Some points, one per row:
[ 0.06  0.04  0.04  0.04 -0.16  0.26 -0.06 -0.06  0.19  0.08  0.15  2.3
 -2.92 -0.1  -4.47 -4.58 -2.31  0.1   1.04  0.59 -1.89 -1.53 -2.37 -0.14
  1.   -2.43  2.98  0.13  1.02 -0.23 -1.13]
[ 0.28  0.05  0.02  0.    0.25 -0.02  0.04 -0.13  0.1  -0.01  0.04 -1.39
  1.64  1.05  3.91  1.51  1.76  0.4   1.03  0.08 -0.69 -0.82 -0.41 -0.34
  0.2  -0.29 -0.25  0.58 -0.26  0.56 -0.63]
[ 0.31  0.08 -0.09 -0.07  0.16  0.93 -0.18  0.01  0.12  0.14  0.26 -0.11
  0.02  0.7   0.71 -0.69  0.01  0.04  1.48  0.28 -0.84 -0.52 -0.29 -2.14
 -0.54  0.81 -2.08  1.71 -0.79  1.67 -1.8 ]
[-0.13 -0.26  0.14  0.23 -0.01  0.56 -0.3  -0.08 -0.28  0.29  0.06  1.78
 -3.17 -1.09 -4.61 -2.3  -2.19 -0.02  0.72  0.34 -1.98  1.51 -3.06 -1.65
 -0.66  0.31  3.24  0.83 -0.17 -0.63  2.12]
[ 0.05  0.09 -0.04  0.02  0.15  0.61 -0.09 -0.17  0.06  0.14  0.15  0.54
 -1.2  -0.31 -1.87 -1.29 -0.51 -0.01  0.5   0.23 -0.83 -1.84 -3.36 -2.
  0.33 -2.4   1.71  2.57  0.29  1.74 -2.4 ]
[-0.54 -0.22  0.01 -0.09  0.68 -0.81  0.36 -0.77 -0.37  0.24 -0.13 -3.85
  3.52 -3.48  2.63  9.19  2.95  0.4   1.42  0.09 -1.36 -0.28 -0.5   0.68
  0.74 -0.56  1.63 -0.4   0.19 -1.45  0.95]
[ 0.01  0.1  -0.1  -0.09 -0.05  0.21  0.01  0.12  0.01 -0.12 -0.09 -1.21
  1.38  0.22  1.4   1.13  0.6  -0.22 -1.6  -0.48  1.88 -0.3   0.95 -0.5
 -0.44  1.06 -2.9   0.46 -0.37  1.65 -1.25]
[ 0.03  0.18 -0.02 -0.04  0.2   0.24  0.04 -0.14  0.04 -0.02 -0.02 -0.37
  0.77  0.11  0.98  0.4   0.26  0.   -0.51 -0.06  0.33 -2.14 -2.23 -0.96
  0.73 -2.8   2.18  1.57  0.54  1.04 -2.28]
[-0.09  0.03  0.01  0.02 -0.08 -0.18  0.06 -0.05  0.08  0.06  0.08  1.16
 -1.68 -0.45 -2.89 -2.5  -1.1   0.15  0.65  0.32 -1.24 -0.77 -1.09  1.1
  0.79 -2.32  3.47 -0.84  1.12 -0.78 -0.12]
[-0.19 -0.06 -0.02  0.    0.4   0.23  0.02 -0.3  -0.04  0.29  0.07 -1.23
  0.5  -0.9  -0.32  2.14  0.3   0.12  1.28  0.32 -0.95 -1.72 -2.44 -1.43
  0.26 -1.3   1.85  1.55  0.11  0.76 -1.13]
[-0.31 -0.58  0.08  0.11  0.35 -0.23  0.   -0.27 -0.59  0.2  -0.18 -2.48
  0.78 -1.64  0.74  7.23  1.39  0.    0.54 -0.09 -0.32  4.49  2.14 -0.29
 -1.59  6.68 -2.47  0.15 -1.8  -1.2   4.96]
[-0.09 -0.31  0.34  0.45 -0.22 -0.34  0.   -0.01 -0.39 -0.21 -0.51  1.
 -1.55 -0.83 -3.12 -0.23 -0.57 -0.19 -3.12 -0.46  1.37  2.6  -2.47  1.06
 -0.29  0.77  5.19 -0.32  0.01 -2.37  3.9 ]
[ 0.27  0.48 -0.09 -0.31 -0.15  0.32  0.01  0.13  0.2  -0.36 -0.08 -0.75
  1.61  1.05  3.68 -0.69  0.29 -0.35 -2.76 -0.58  2.85 -2.53  0.07 -0.32
  0.27 -1.75 -1.37  0.68  0.25  2.12 -2.48]
[-0.1   0.07  0.04  0.08 -0.02 -0.02  0.05 -0.04 -0.03 -0.18 -0.2  -0.03
 -0.19 -0.46 -1.    0.12 -0.49 -0.3  -2.   -0.41  2.23 -1.08 -3.07  0.
  0.25 -2.27  2.37  0.47  0.55  0.06 -1.03]
[ 0.08  0.06  0.08  0.04 -0.34 -0.74  0.11  0.29  0.03 -0.25 -0.08  1.24
 -0.44  0.61  0.02 -1.26 -0.2  -0.01 -1.39 -0.4   0.95  1.52  2.38  2.63
  0.07  0.96  0.11 -2.25  0.32 -1.83  2.14]
[ 0.08  0.21 -0.15 -0.2   0.12  0.24  0.   -0.06  0.27  0.17  0.3  -0.68
  0.73  0.33  1.62  0.45  0.48  0.15  2.04  0.45 -1.37 -2.    0.61 -1.24
  0.4  -0.86 -1.49  0.68 -0.06  1.69 -2.94]
[ 0.05  0.02 -0.09 -0.11 -0.08  0.41 -0.18  0.21  0.1   0.22  0.19  1.72
 -2.1   0.22 -2.24 -2.58 -1.28 -0.02  1.86  0.4  -1.18  0.21  0.99 -1.07
 -0.57  0.98 -2.05  0.25 -0.28  0.7  -0.41]
[ 0.14 -0.1   0.    0.07 -0.04  0.05 -0.06 -0.01  0.04  0.26  0.31  2.03
 -2.25  0.39 -1.28 -2.36 -0.44  0.34  3.58  0.8  -3.61  0.84  0.6   0.08
 -0.1   1.06 -0.09 -0.4  -0.22 -0.78  1.34]
[ 0.05  0.08 -0.08 -0.04  0.07  0.3  -0.04 -0.06  0.12  0.06  0.07 -0.02
 -0.12 -0.1  -0.37 -0.35 -0.17 -0.02  0.2   0.19 -0.45 -1.02 -1.09 -0.63
  0.38 -1.47  0.46  0.89  0.12  0.85 -2.57]
[-0.08 -0.25  0.18  0.11  0.18 -0.61  0.14 -0.22 -0.11  0.08 -0.03 -0.23
  0.71 -0.36  0.58  1.24  0.65  0.43  2.02  0.31 -2.24  1.3  -0.55  1.01
  0.32  0.46  1.93 -1.07 -0.04 -2.1   2.55]
[ 0.    0.03 -0.04 -0.04  0.16  0.24 -0.03 -0.18  0.1   0.14  0.08 -0.69
  0.44 -0.43  0.2   0.77  0.24  0.12  0.84  0.2  -1.03 -1.66 -1.98 -1.54
  0.42 -2.01  0.95  1.29  0.21  1.   -1.96]
[-0.07  0.04  0.01 -0.03  0.08 -0.48  0.21 -0.14  0.04 -0.02  0.   -0.41
  1.07 -0.05  1.01  0.89  0.56  0.34  0.96  0.16 -1.07 -0.58  0.18  1.76
  0.84 -1.45  1.44 -0.93  0.47 -0.72  0.12]
[ 0.24  0.12 -0.21 -0.26 -0.03  0.33 -0.1   0.12  0.25  0.25  0.39  0.79
 -0.64  0.86 -0.07 -1.56 -0.22  0.11  2.28  0.43 -2.38 -0.93  1.61 -0.57
 -0.06  0.17 -2.47  0.15 -0.09  1.37 -1.74]
[-0.43 -0.67  0.38  0.79  0.12 -0.22 -0.13 -0.37 -0.64  0.15 -0.54  0.95
 -2.48 -2.22 -6.    1.16 -0.92  0.   -0.17 -0.01 -0.97  5.14 -3.73  0.26
 -0.88  1.62  4.96  0.08 -0.44 -2.84  5.81]
[-0.26  0.37 -0.32 -0.61  0.44  0.51  0.09 -0.36  0.13  0.2   0.14 -1.5
  1.41 -1.22  0.13  2.78  0.18 -0.19 -0.68  0.    0.58 -4.99 -2.1  -2.6
  1.58 -3.97 -0.05  2.21  1.    3.65 -7.45]
Here are 24 more points, each followed by its number:
[-0.08 -0.25  0.12  0.26 -0.16 -0.16 -0.02  0.18 -0.28 -0.22 -0.53 -0.24
 -0.12 -0.31 -0.13  0.95  0.04 -0.35 -2.56 -0.79  4.09  2.75 -0.24  0.69
 -0.64  2.65  0.86 -0.4  -0.47 -1.34  3.02] 0
[ 0.02  0.35 -0.17 -0.2  -0.17  0.1   0.04  0.25  0.37 -0.18 -0.01  0.45
 -0.24  0.35 -0.28 -2.18 -1.22 -0.49 -2.88 -0.25  2.78 -4.66 -0.29 -0.06
  1.18 -4.39 -0.13  0.14  1.48  2.23 -5.56] 1
[-0.52 -0.09  0.   -0.19 -0.05 -0.72  0.25  0.17 -0.43 -0.25 -0.5  -2.52
  1.03 -1.31  0.29  5.04  0.61 -0.97 -4.69 -0.89  5.39  2.72  4.23  2.07
 -0.7   2.64 -3.18 -2.5  -0.04 -0.93  2.33] 2
[-0.07 -0.03  0.   -0.06  0.33  0.13  0.01 -0.34 -0.06  0.27  0.09 -0.65
  0.38 -1.17 -0.61  1.36  0.33  0.14  1.74  0.33 -1.51 -1.02 -1.22 -0.92
  0.46 -1.29  0.35  1.01  0.14  0.42 -0.96] 3
[ 0.02  0.1   0.   -0.04 -0.15 -0.56  0.14  0.01  0.31  0.04  0.3   2.16
 -1.56  0.3  -1.65 -3.16 -0.9   0.5   1.93  0.73 -2.82 -0.61  0.67  2.17
  1.08 -2.38  2.11 -1.65  1.11 -1.44  0.27] 4
[ 0.09  0.03 -0.01  0.   -0.22  0.12 -0.09  0.27  0.   -0.18 -0.13  0.18
 -0.26  0.29  0.03 -0.76 -0.29 -0.22 -1.91 -0.39  2.24  0.14  0.7  -0.13
 -0.53  0.61 -1.42  0.16 -0.2   0.65 -0.21] 5
[ 0.15  0.18 -0.02 -0.05 -0.04 -0.29  0.15 -0.01  0.23 -0.13  0.   -0.4
  1.76  1.12  2.98  0.06  1.01  0.29  0.41  0.   -0.43 -0.71  0.57  0.82
  0.77 -1.23  0.82 -1.03  0.43 -0.32 -0.71] 6
[ 0.21  0.13 -0.02 -0.03 -0.07 -0.04  0.04  0.15  0.18 -0.13  0.01 -0.65
  0.94  1.2   2.26  0.22  0.49  0.04 -0.07 -0.12  0.45  0.24  1.57  0.28
 -0.22  1.01 -2.3  -0.29 -0.5   0.37 -0.4 ] 7
[ 0.01 -0.09 -0.03  0.05  0.1   0.04 -0.04 -0.11 -0.05  0.12  0.14 -0.12
 -0.06 -0.11 -0.15  0.36  0.16  0.13  1.52  0.2  -1.41  0.67  0.06 -0.5
 -0.22  1.17 -0.53  0.46 -0.5   0.04  0.45] 8
[ 0.5   0.12  0.28  0.7  -0.31 -0.03 -0.04  0.09  0.18 -0.57 -0.65  0.4
  1.14  2.91  4.8  -2.62  0.94  0.03 -2.61 -0.6   3.16 -0.39 -4.66  0.26
  0.28 -2.16  6.31  0.86 -0.05 -0.84  0.23] 9
[ 0.1   0.13  0.08  0.17 -0.02  0.6  -0.15 -0.02  0.08 -0.06 -0.06  0.25
 -0.51  0.49 -0.24 -1.51 -0.32 -0.15 -1.33 -0.18  0.97 -1.67 -3.16 -2.16
  0.02 -1.87  2.06  1.99  0.08  1.69 -1.75] 10
[ 0.13  0.06  0.01  0.06 -0.1   0.04 -0.05  0.24 -0.06 -0.33 -0.28 -1.46
  2.1   1.14  4.75  0.97  1.09 -0.31 -2.57 -0.5   3.53  1.32  1.27 -0.27
 -1.06  2.51 -3.3   0.42 -0.63  0.9   0.32] 11
[ 0.46 -0.03  0.32  0.43 -0.25 -0.64  0.16  0.13  0.   -0.59 -0.49 -0.6
  2.73  2.36  6.29  0.31  2.32  0.46 -1.09 -0.53  1.43  2.39  0.13  2.09
 -0.2   2.32  2.   -1.71 -0.74 -3.02  2.98] 12
[-0.32  0.08  0.   -0.12  0.31 -0.34  0.24 -0.56  0.02  0.08 -0.11 -2.43
  1.24 -1.35  0.79  3.35  1.3   0.16 -0.24 -0.06 -0.13 -2.73 -1.8   0.04
  1.43 -3.78  2.98  0.37  1.29  0.06 -2.18] 13
[-0.13  0.   -0.01  0.02  0.47  0.    0.07 -0.27 -0.08  0.11 -0.04 -1.53
  1.01 -0.92  0.98  2.77  0.66  0.09  0.12  0.04 -0.29 -1.41 -2.89 -0.87
  0.55 -1.39  2.23  0.97  0.27  0.33 -1.12] 14
[ 0.2   0.    0.2   0.23 -0.38 -0.65  0.16  0.24  0.   -0.37 -0.26  0.33
  0.85  1.38  3.19 -0.59  0.71  0.12 -1.27 -0.45  1.77  1.65  1.43  2.31
 -0.1   1.63  1.05 -2.46 -0.19 -2.25  2.47] 15
[ 0.12 -0.37  0.14  0.35  0.03  0.21 -0.19 -0.09 -0.2   0.24  0.14  1.44
 -1.58  0.24 -1.28 -1.62 -0.26  0.41  3.17  0.72 -3.12  2.28 -0.98 -0.71
 -0.94  4.21  0.79  0.42 -1.02 -1.02  3.97] 16
[ 0.27  0.04 -0.07 -0.15 -0.18 -0.14 -0.02  0.11  0.44  0.08  0.28  2.65
 -1.34  1.06 -0.13 -3.26 -0.35  0.61  3.06  0.74 -3.1   0.66  1.81  0.88
  0.15  0.92 -1.85 -1.46 -0.08 -0.37  0.77] 17
[-0.01  0.05 -0.08 -0.03  0.16  0.16 -0.03 -0.12  0.05  0.1   0.1  -0.3
  0.18 -0.02  0.06  0.17  0.07  0.09  0.44  0.23 -0.72 -0.83 -0.82 -0.71
  0.08 -0.81  0.18  0.74  0.06  0.72 -1.46] 18
[-0.21  0.14 -0.17 -0.25  0.52  0.35  0.21 -0.44  0.08  0.24  0.16 -2.27
  4.44 -1.02  1.77  5.3   1.53  0.14  0.45  0.16 -0.69 -4.89 -3.62 -2.28
  1.45 -3.96  1.52  2.53  0.76  3.11 -5.56] 19
[-0.11  0.52 -0.23 -0.6   0.28  0.09  0.24 -0.23  0.5   0.1   0.29 -1.09
  1.46 -0.44  0.68  0.89  0.09 -0.03  0.08  0.11 -0.19 -6.05 -0.32 -0.49
  1.76 -7.31 -0.21  0.65  1.75  2.43 -6.23] 20
[ 0.09  0.14  0.16  0.24  0.1   0.02  0.07 -0.1  -0.06 -0.24 -0.53 -3.3
  3.45  0.98  4.65  2.01  2.03 -0.16 -4.15 -1.1   5.08 -1.26 -3.04 -0.89
  0.19 -2.19  2.91  1.92 -0.27  0.78 -1.21] 21
[-0.19 -0.03  0.03 -0.02  0.14 -0.41  0.2  -0.23 -0.02  0.06 -0.03 -1.24
  1.37 -0.83  0.84  3.21  1.13  0.17  0.85  0.18 -1.25 -0.44  0.09  0.99
  0.82 -1.11  1.47 -0.91  0.27 -0.86  0.33] 22
[ 0.1  -0.03  0.02  0.14  0.01  0.32 -0.11 -0.05  0.05  0.11  0.14  1.13
 -0.73  0.32 -1.12 -1.29 -0.43  0.14  1.1   0.39 -1.36 -0.27 -2.23 -1.08
 -0.13 -0.39  0.76  1.2  -0.17  0.48 -0.21] 23
Which of these numbered points is nearest to each point below by angle, seen from the average point of the first points? Its number follows each.
[-0.13 -0.11  0.15  0.31  0.08 -0.37  0.14 -0.22 -0.04 -0.06 -0.22 -0.14
  0.52 -0.43  0.19  1.03  0.52  0.26 -0.08 -0.01 -0.35  0.06 -1.84  1.03
  0.87 -1.37  4.15 -0.55  0.52 -1.64  1.54] > 9
[-0.03  0.1  -0.09 -0.21 -0.42 -0.42  0.1   0.16  0.14  0.    0.23  2.12
 -3.04  0.04 -3.3  -3.2  -1.37  0.06  0.57  0.37 -1.38 -1.13  1.55  2.15
  0.9  -2.25  0.7  -1.54  0.96 -0.96 -0.52] > 4
[-0.03 -0.25  0.1   0.17  0.19  0.07 -0.14 -0.2  -0.09  0.4   0.27  1.3
 -1.73 -0.74 -3.19 -0.94 -0.34  0.44  4.29  0.86 -4.03  1.57 -1.04 -0.43
 -0.33  2.33  1.45  0.12 -0.46 -1.24  3.14] > 16
[ 0.13 -0.18 -0.01  0.09  0.13  0.2  -0.11  0.   -0.09  0.18  0.15 -0.42
  0.33  0.54  1.27  0.52  0.82  0.28  2.18  0.57 -2.46  3.37  1.85 -0.62
 -1.5   4.66 -3.49  0.13 -0.97 -0.23  3.21] > 8
[ 0.42  0.02  0.13  0.35 -0.5  -0.17 -0.06  0.25  0.17 -0.53 -0.24  1.59
 -0.35  1.96  1.89 -4.1  -0.01  0.04 -1.48 -0.42  1.93  2.24  0.7   1.25
 -0.45  1.87  0.63 -1.27 -0.34 -1.68  1.47] > 15
[-0.32 -0.32  0.18  0.38  0.39 -0.08  0.02 -0.48 -0.3   0.06 -0.29 -1.29
  0.6  -1.26 -0.74  3.19  0.42 -0.03 -1.25 -0.22  0.42 -0.07 -4.54 -0.93
  0.33 -1.88  4.61  2.16  0.13 -0.86  1.04] > 14
[ 0.37  0.2   0.02  0.    0.02 -0.18  0.11 -0.09  0.46 -0.16  0.08 -0.37
  1.57  1.64  4.88 -0.56  1.32  0.39  1.37  0.3  -0.91 -2.28 -0.81  0.47
  1.35 -2.88  1.73 -0.26  0.36  0.12 -1.65] > 6
[-0.19 -0.05 -0.01 -0.12  0.22 -0.61  0.24 -0.32 -0.02  0.08  0.03 -1.33
  1.81 -0.59  1.25  3.75  1.17  0.31  1.39  0.19 -1.14  0.08  1.11  1.36
  0.6  -0.05  0.49 -1.11  0.3  -1.33  1.09] > 22
[ 0.42  0.11  0.13  0.08  0.01 -0.48  0.28 -0.12  0.23 -0.2  -0.02 -0.55
  2.17  1.65  3.75  0.21  1.01  0.54  1.09  0.18 -1.09 -1.14 -0.39  1.44
  1.01 -1.8   1.93 -0.86  0.31 -1.59 -0.21] > 6
[ 0.02 -0.05  0.07  0.02 -0.17 -0.55  0.16  0.08 -0.06 -0.19 -0.13 -0.4
  0.91  0.48  1.87  1.24  0.99  0.03 -0.61 -0.28  0.49  1.62  2.91  1.84
 -0.06  1.59 -0.63 -1.86 -0.16 -1.88  2.26] > 15
[-0.01  0.09 -0.05 -0.14  0.09  0.17  0.05 -0.08  0.14  0.05  0.05 -0.67
  0.64  0.02  0.57  0.2   0.12 -0.03 -0.27  0.01  0.13 -2.5  -1.25 -0.71
  0.68 -2.36  0.58  1.02  0.43  1.18 -2.88] > 20
[-0.03  0.22 -0.14 -0.21 -0.53  0.22 -0.1   0.5  -0.04 -0.29 -0.29  0.4
 -1.1   0.25 -0.73 -1.48 -1.25 -1.07 -5.69 -1.04  4.97  0.14  2.11 -0.05
 -1.05  0.84 -3.14 -0.03  0.01  1.75 -1.6 ] > 5
[-0.02  0.12 -0.21 -0.38 -0.23  0.17 -0.01  0.31  0.11 -0.21 -0.04  0.01
 -0.22  0.33 -0.17 -1.02 -0.49 -0.5  -2.58 -0.36  2.73 -0.83  2.41  0.03
 -0.15  0.   -2.79 -0.29  0.22  1.69 -2.06] > 5
[ 0.02  0.13  0.   -0.02 -0.06  0.08  0.02  0.05  0.1  -0.07 -0.01  0.16
 -0.04  0.39  0.18 -0.88 -0.19 -0.07 -0.59 -0.08  0.41 -0.92 -0.45 -0.11
  0.28 -1.44  0.53  0.19  0.34  0.35 -0.95] > 1
[-0.21  0.1  -0.11 -0.23  0.    0.16  0.01  0.03  0.05  0.04  0.05  0.34
 -0.87 -0.71 -2.46 -0.21 -0.89 -0.29 -0.93 -0.12  0.54 -1.4   0.13 -0.23
  0.25 -1.36 -0.38  0.11  0.58  0.55 -1.5 ] > 1
[-0.33 -0.07 -0.02 -0.05  0.39 -0.4   0.2  -0.32 -0.15  0.07 -0.02 -1.85
  1.59 -1.36  0.9   3.57  0.85  0.27  0.8   0.17 -1.04  0.31  1.15  1.41
  0.4   0.25  0.32 -1.17  0.26 -1.5   1.02] > 22
[ 0.18 -0.02  0.17  0.28 -0.14 -0.3   0.    0.08  0.01 -0.1   0.02  0.53
  0.26  0.65  1.81 -1.06  0.44  0.36  0.54  0.08 -0.81  1.29  0.36  0.8
 -0.16  0.86  0.49 -0.54 -0.43 -1.18  2.05] > 15
[-0.19 -0.04 -0.09 -0.05  0.36  0.13  0.01 -0.28 -0.04  0.16  0.06 -0.98
  0.51 -0.74 -0.34  1.74  0.38  0.12  1.1   0.2  -1.16 -1.13 -1.22 -0.9
  0.23 -0.96  0.25  1.07  0.08  0.67 -1.26] > 3
[ 0.34 -0.23  0.19  0.3   0.   -0.27 -0.02  0.04 -0.03  0.    0.04 -0.59
  1.47  1.72  3.14  0.35  1.73  0.62  3.08  0.35 -2.56  3.33  1.9   0.55
 -1.62  4.72 -2.03 -0.75 -1.18 -1.66  4.17] > 8
[ 0.16 -0.02  0.09  0.24 -0.2  -0.12  0.04  0.06  0.03 -0.16 -0.17  0.47
 -0.05  0.63  0.85 -0.8   0.05  0.11 -0.66 -0.16  0.27  0.5  -0.96  0.8
  0.13 -0.25  1.63 -0.57  0.09 -1.03  0.76] > 15
[ 0.16  0.15 -0.01 -0.14 -0.14 -0.28  0.16 -0.01  0.51  0.08  0.41  2.38
 -0.85  1.01 -0.29 -3.52 -0.46  0.79  2.51  0.44 -2.31 -1.64  0.26  1.14
  1.27 -3.28  1.71 -1.55  1.21 -0.82 -1.22] > 4
[ 0.28 -0.28  0.13  0.18  0.01 -0.02 -0.11 -0.03 -0.13  0.06  0.09  1.06
 -0.57  0.82  0.32 -1.31  0.35  0.38  2.31  0.61 -3.1   2.61 -0.39 -0.06
 -0.94  2.61  0.5  -0.05 -1.1  -1.66  3.01] > 16
[-0.18 -0.1   0.    0.01  0.48  0.2  -0.01 -0.35 -0.1   0.22  0.04 -0.85
  0.55 -0.89 -0.18  2.68  0.38  0.07  0.95  0.2  -1.   -1.38 -2.3  -1.45
  0.42 -1.34  1.91  1.47  0.06  0.73 -1.42] > 14
[-0.14  0.09 -0.04 -0.07  0.14  0.23 -0.01 -0.16  0.02  0.14  0.07 -0.15
 -0.24 -0.63 -1.29  0.33 -0.26 -0.05  0.46  0.18 -0.51 -1.64 -1.85 -0.78
  0.49 -2.43  1.25  0.92  0.53  0.87 -1.57] > 20
[ 0.5   0.    0.25  0.43 -0.17  0.03 -0.07  0.15  0.01 -0.32 -0.21  0.29
  0.88  2.17  3.79 -2.41  0.74  0.21 -0.58 -0.37  1.01  1.8  -1.12  0.15
 -0.42  1.21  1.52  0.27 -0.55 -0.66  1.52] > 12
[-0.06 -0.1   0.09  0.12  0.08 -0.06 -0.02 -0.13 -0.05  0.12  0.02  0.5
 -0.72 -0.2  -1.62 -0.26 -0.33  0.13  0.96  0.24 -1.1  -0.09 -1.54  0.1
  0.24 -1.05  2.46 -0.07  0.24 -0.53  0.4 ] > 4
[ 0.08  0.08  0.04  0.15  0.03  0.41 -0.2  -0.03  0.04 -0.02 -0.07  0.34
 -0.28  0.35 -0.36 -1.69 -0.5  -0.16 -1.08 -0.15  0.79 -1.76 -3.79 -1.8
  0.02 -2.19  2.25  1.74  0.09  1.65 -1.19] > 10
[-0.17 -0.33  0.02  0.15  0.39  0.06 -0.07 -0.53 -0.12  0.37  0.23  0.
 -0.6  -1.55 -1.83  1.01  0.26  0.7   3.03  0.75 -2.56  0.45 -1.82 -1.1
  0.09  0.18  2.16  0.82 -0.24 -0.61  1.42] > 16
[-0.2   0.   -0.04 -0.08  0.46 -0.04  0.1  -0.37 -0.05  0.24  0.1  -1.16
  0.78 -1.27  0.08  2.23  0.82  0.17  0.92  0.22 -1.33 -1.87 -2.17 -0.74
  0.75 -1.4   1.87  1.    0.47  0.29 -1.48] > 14
[-0.19  0.14 -0.13 -0.26  0.46  0.29  0.14 -0.37  0.06  0.15  0.13 -2.23
  0.93 -0.9   0.92  2.44  0.61  0.11  0.64  0.21 -0.86 -4.47 -2.3  -1.62
  1.74 -3.46  1.08  1.48  0.69  1.65 -4.28] > 19
[ 0.34  0.06  0.09  0.13 -0.22  0.26 -0.17  0.36 -0.04 -0.37 -0.37 -0.56
  1.    1.79  3.93 -0.84  0.69 -0.36 -2.82 -0.81  4.09  1.52  0.19 -0.66
 -0.95  3.32 -1.69  0.78 -0.86  1.09  0.52] > 11
[ 0.52  0.09 -0.01  0.   -0.5  -0.12 -0.04  0.49  0.19 -0.35 -0.08  0.51
  0.94  2.4   4.54 -1.45  0.4  -0.08 -0.91 -0.35  2.03  2.47  4.18  1.27
 -1.03  4.78 -5.44 -1.4  -0.72 -0.11  1.57] > 7
[ 0.14  0.19 -0.08 -0.23 -0.24 -0.33  0.01  0.29  0.17  0.02  0.2   2.03
 -1.48  0.96 -1.8  -3.42 -1.09  0.26  3.22  0.55 -3.04  0.58  4.1   1.83
  0.19  0.57 -2.88 -2.29  0.26 -0.53  0.11] > 17
[-0.1  -0.51  0.15  0.33  0.03 -0.19 -0.14 -0.04 -0.3   0.28  0.    0.84
 -1.28 -0.72 -2.07  0.41 -0.12  0.19  2.59  0.33 -2.44  4.87  0.88  0.29
 -1.34  4.54 -0.06 -0.5  -1.17 -2.9   6.23] > 16
[-0.21  0.24 -0.07 -0.32  0.37 -0.37  0.35 -0.39  0.03 -0.02 -0.13 -3.68
  4.17 -0.85  3.87  5.88  1.5   0.07 -0.99 -0.31  1.11 -4.   -1.6   0.05
  1.76 -2.81  1.76  0.38  0.87  0.82 -3.65] > 13
[-0.45 -0.29 -0.08 -0.32  0.06 -0.95  0.1   0.13 -0.69 -0.07 -0.13 -2.22
  1.41 -2.69 -0.46  6.23  0.81 -0.35 -2.69 -0.69  2.42  4.8   6.49  2.36
 -1.17  7.05 -5.2  -2.98 -0.68 -2.34  5.89] > 2
[ 0.14  0.1   0.04  0.1   0.01  0.51 -0.16 -0.02  0.04 -0.02 -0.06  0.38
 -0.51  0.2  -0.75 -1.69 -0.47 -0.14 -0.88 -0.15  0.75 -1.94 -3.06 -2.08
 -0.05 -1.5   1.36  1.57  0.06  1.65 -1.84] > 10
[ 0.12 -0.3   0.1   0.17  0.06  0.44 -0.26  0.   -0.21  0.17  0.    0.44
 -0.91  0.18 -0.67 -1.13 -0.14  0.01  0.62  0.09 -0.4   2.03 -1.8  -1.27
 -1.38  2.88 -0.05  1.23 -1.01  0.31  1.78] > 16
[ 0.2  -0.01  0.31  0.38 -0.49 -0.31  0.    0.16 -0.05 -0.59 -0.54 -0.3
  1.24  1.66  4.53 -0.58  1.05 -0.12 -3.03 -0.68  3.37  1.41 -0.74  1.09
 -0.46  1.42  1.92 -0.4  -0.56 -0.98  1.32] > 12
[ 0.21  0.06  0.04  0.1   0.   -0.06  0.02 -0.04  0.15 -0.03  0.13  0.31
  0.7   1.5   1.69 -1.04  0.65  0.53  2.4   0.32 -1.6  -0.14 -0.37  0.35
  0.36 -0.45  1.28 -0.27 -0.09 -0.43  0.09] > 6
[ 0.1   0.11 -0.09 -0.17 -0.39  0.04 -0.08  0.44  0.09 -0.13  0.08  1.74
 -0.95  0.62 -0.84 -3.02 -0.93 -0.23 -1.07 -0.15  1.06  0.3   2.84  0.77
 -0.43  1.08 -2.31 -0.99  0.03  0.47 -0.26] > 5
[-0.05  0.04  0.21  0.35 -0.25 -0.02 -0.06  0.16 -0.3  -0.44 -0.63  0.2
 -0.49 -0.07 -0.78 -0.62 -0.78 -0.63 -5.1  -1.16  4.61  0.16 -2.62  0.2
 -0.29 -1.41  3.16  0.43  0.55 -0.45  0.9 ] > 9
[ 0.07  0.06  0.01  0.06  0.    0.78 -0.14  0.    0.06  0.01 -0.03  0.47
 -1.01  0.33 -1.01 -1.56 -0.64 -0.2  -0.95 -0.09  1.12 -1.39 -3.15 -1.76
 -0.04 -1.95  1.34  2.31  0.06  1.77 -2.59] > 10
[-0.14 -0.15 -0.03  0.    0.37  0.3  -0.02 -0.47 -0.13  0.15  0.06 -1.08
  0.6  -1.18 -0.31  2.85  0.54  0.21  1.56  0.35 -1.47 -0.89 -2.32 -1.56
  0.19 -1.21  0.97  1.76 -0.08  0.67 -0.86] > 3
[-0.01  0.03 -0.02 -0.06 -0.1   0.01 -0.01  0.    0.07  0.06  0.11  1.17
 -1.43  0.   -1.58 -1.65 -0.69  0.06  0.43  0.15 -0.69 -0.62  0.01  0.28
  0.26 -1.02  0.58 -0.17  0.46 -0.1  -0.57] > 4
[ 0.18 -0.12  0.06  0.23 -0.12  0.05 -0.04  0.33 -0.24 -0.15 -0.27 -1.54
  1.36  1.23  3.16  1.52  1.13 -0.33 -2.42 -0.68  2.45  3.87  2.13 -0.12
 -2.47  4.35 -3.24  0.13 -1.89  0.09  3.15] > 11
[-1.16 -0.02 -0.45 -1.33  0.56 -0.4   0.35 -0.17 -0.36  0.37  0.27 -2.14
 -0.3  -6.07 -6.8   9.39 -0.99 -0.93 -1.34 -0.09  0.65 -1.24  5.95  1.76
  0.77  0.16 -6.12 -2.14  1.55  0.52 -1.75] > 2
[ 0.12 -0.26  0.29  0.37 -0.16  0.09 -0.16  0.05 -0.36 -0.31 -0.59 -0.35
 -0.01  0.57  0.59 -0.08  0.16 -0.23 -3.36 -0.63  3.04  2.08 -2.83 -0.65
 -1.36  2.14  2.29  1.26 -0.85 -0.62  2.88] > 0
[ 0.11  0.18 -0.01  0.09  0.03  1.33 -0.24  0.    0.02 -0.07 -0.13 -0.5
 -0.05  0.26  0.15 -1.15 -0.6  -0.53 -2.27 -0.57  3.08 -3.14 -5.12 -4.93
 -0.07 -3.06  1.7   3.75  0.13  3.03 -4.11] > 10
[ 0.09 -0.27  0.04  0.2   0.09  0.57 -0.19 -0.08 -0.03  0.21  0.19  0.81
 -1.08  0.07 -1.42 -1.24 -0.27  0.15  1.73  0.49 -1.84  1.05 -1.11 -1.57
 -1.08  1.97 -0.47  1.49 -0.71  0.54  0.91] > 16
